array([104, 150, 125, 126, 123, 113]) gives 150, 104

array([120,  99, 142, 130, 127, 121]) gives 142, 99

array([150, 149, 101, 128, 103, 134, 103]) gives 150, 101

array([142, 107, 109, 152]) gives 152, 107

array([134, 155, 117, 124, 126, 121]) gives 155, 117

array([[139, 136, 144, 143],
       [121, 121, 122, 117],
       [143, 133, 158, 143]]) gives 158, 117
---
[153 120 131 141] → 153, 141

[[137 129 124 128 125]
 [124 106 114 106 121]
 [127 119 123 119 125]] → 137, 125

[[134 111 130 114 105]
 [126 135 124 136 135]] → 134, 135

[145 101 123 142 122 119 146] → 145, 146

[156 153 139 100] → 156, 100

[154 157 105 141 103 129] → 154, 129
---
[[150 134 119 136 134 132]
 [139 107 135 132 113 142]]
119

[[136 143 152 146 135 129]
 [128 136 136 134 127 130]]
152

[[109 127 110 106 123 147]
 [138 143 144 142 116 109]]
110

[[122 122 108 137 111 108]
 [129 137 149 130 140 119]]
108

[[137 106 130 113 134 112 117]
 [133 121 127 121 131 123 125]]
130

[[151 140 112 137 122]
 [122 118 129 137 128]]
112
---
array([[129, 123, 155, 100, 133],
       [101, 128, 117, 138, 120],
       [155, 130, 141, 101, 132]]) --> 129, 132

array([139, 116, 136, 120, 123, 104, 109]) --> 139, 109

array([129, 139, 120, 152]) --> 129, 152

array([129, 110, 134, 157, 129]) --> 129, 129

array([141, 152, 136, 145]) --> 141, 145

array([141, 141, 140, 106]) --> 141, 106

array([113,  99, 130, 117]) --> 113, 117

array([[123, 117, 122, 113, 120, 124],
       [122, 120, 127, 118, 122, 118],
       [135, 146, 140, 151, 139, 141]]) --> 123, 141
---
[154, 121, 144, 146, 132]: 146
[[130, 129, 127, 140, 124, 124], [127, 123, 126, 139, 124, 122], [132, 108, 128, 136, 106, 156]]: 106
[[134, 128, 135, 135, 143, 136], [131, 112, 135, 156, 128, 121]]: 128
[127, 117, 149, 119, 116, 150, 141]: 150
[[111, 111, 106, 110, 134], [126, 112, 112, 141, 117], [143, 112, 118, 126, 140]]: 126
[[129, 127, 121, 113, 125, 141], [137, 145, 129, 138, 152, 145], [123, 119, 139, 137, 115, 114]]: 115
[[98, 133, 111, 125, 105, 133], [101, 134, 105, 128, 109, 123]]: 109
[131, 122, 117, 156]: 117
[130, 145, 155, 126, 114, 131]: 114
---
[[122, 138, 104, 131, 133, 115, 133], [128, 131, 133, 134, 129, 133, 123]] >> 133
[[137, 118, 142, 138, 111, 135], [127, 122, 118, 134, 141, 154]] >> 122
[[148, 142, 155, 141, 132], [110, 114, 102, 122, 126]] >> 110
[146, 156, 135, 108, 100] >> 146
[118, 122, 111, 128, 118, 155, 130] >> 111
[148, 154, 137, 131, 130, 135] >> 154
[[143, 112, 101, 105, 158, 124, 155], [147, 140, 120, 125, 138, 124, 136]] >> 120
---
[[101 126 105 135 101 100]
 [136 124 136 131 137 135]
 [125 133 125 118 126 126]] yields 124

[[128 129 151 126 121 136]
 [131 127 127 126 125 126]] yields 129

[[121 121 109 131 126 133]
 [114 112 138 136 102 147]] yields 121

[[140 122 136 124 135 124 136]
 [125 135 124 122 131 147 121]
 [125 119 130 147 122  99 132]] yields 135

[[137 106 131 114 137 111 117]
 [119 148 127 142 123 142 137]
 [130 121 128 122 121 124 125]] yields 148

[[112 135 133 107 119 130 116]
 [116 135 131 104 122 130 119]
 [111 132 131 107 119 132 120]] yields 135
---
[150 125 118 124] → 118

[[140 135 130 129 132 131 117]
 [120 118 132 132 133 125 126]
 [120 106 133 136 132 125 117]] → 125

[123 140 154 137 129 128] → 129

[[106 127 110 118]
 [141 118 126 154]
 [123 116 153 138]] → 153

[131 103 124 135] → 124

[[123 118 143 140 133]
 [124 106 135 118 115]] → 118
---
[[114 142 113 143 124 125 125]
 [135 141 117 136 150 109 119]] >> 113

[[117 116 131 114 124]
 [131 120 128 128 154]
 [119 106 136 113 122]] >> 128

[[140 107 137 116]
 [140 113 136 122]] >> 137

[[128 128 151 136 118 106 130]
 [121 115 125 121 131 129 124]] >> 151

[[142 129 134 111 131 145 139]
 [111 122 154 107 120 143 119]] >> 134

[[123 130 114 118]
 [116 106 106 112]] >> 114

[[119 152 105 135 130 116]
 [132 119 134 116 135 134]
 [123 142 115 132 131 119]] >> 134

[[111 126 133 115 129 130]
 [125 127 151 154 129 114]
 [138 109 123 147 139 134]] >> 151
---
[127 129 145 115 152 142] ==> 145

[122 111 133 156 133 150 138] ==> 150

[139  99 142 130 127] ==> 139

[[128 132 138 108 123]
 [135 146 104 133 134]] ==> 138

[106 135 156 117 133 128] ==> 135

[[113 120 123 123 103]
 [125 122 119 119 129]] ==> 125

[149 136 116  99 141 127] ==> 141
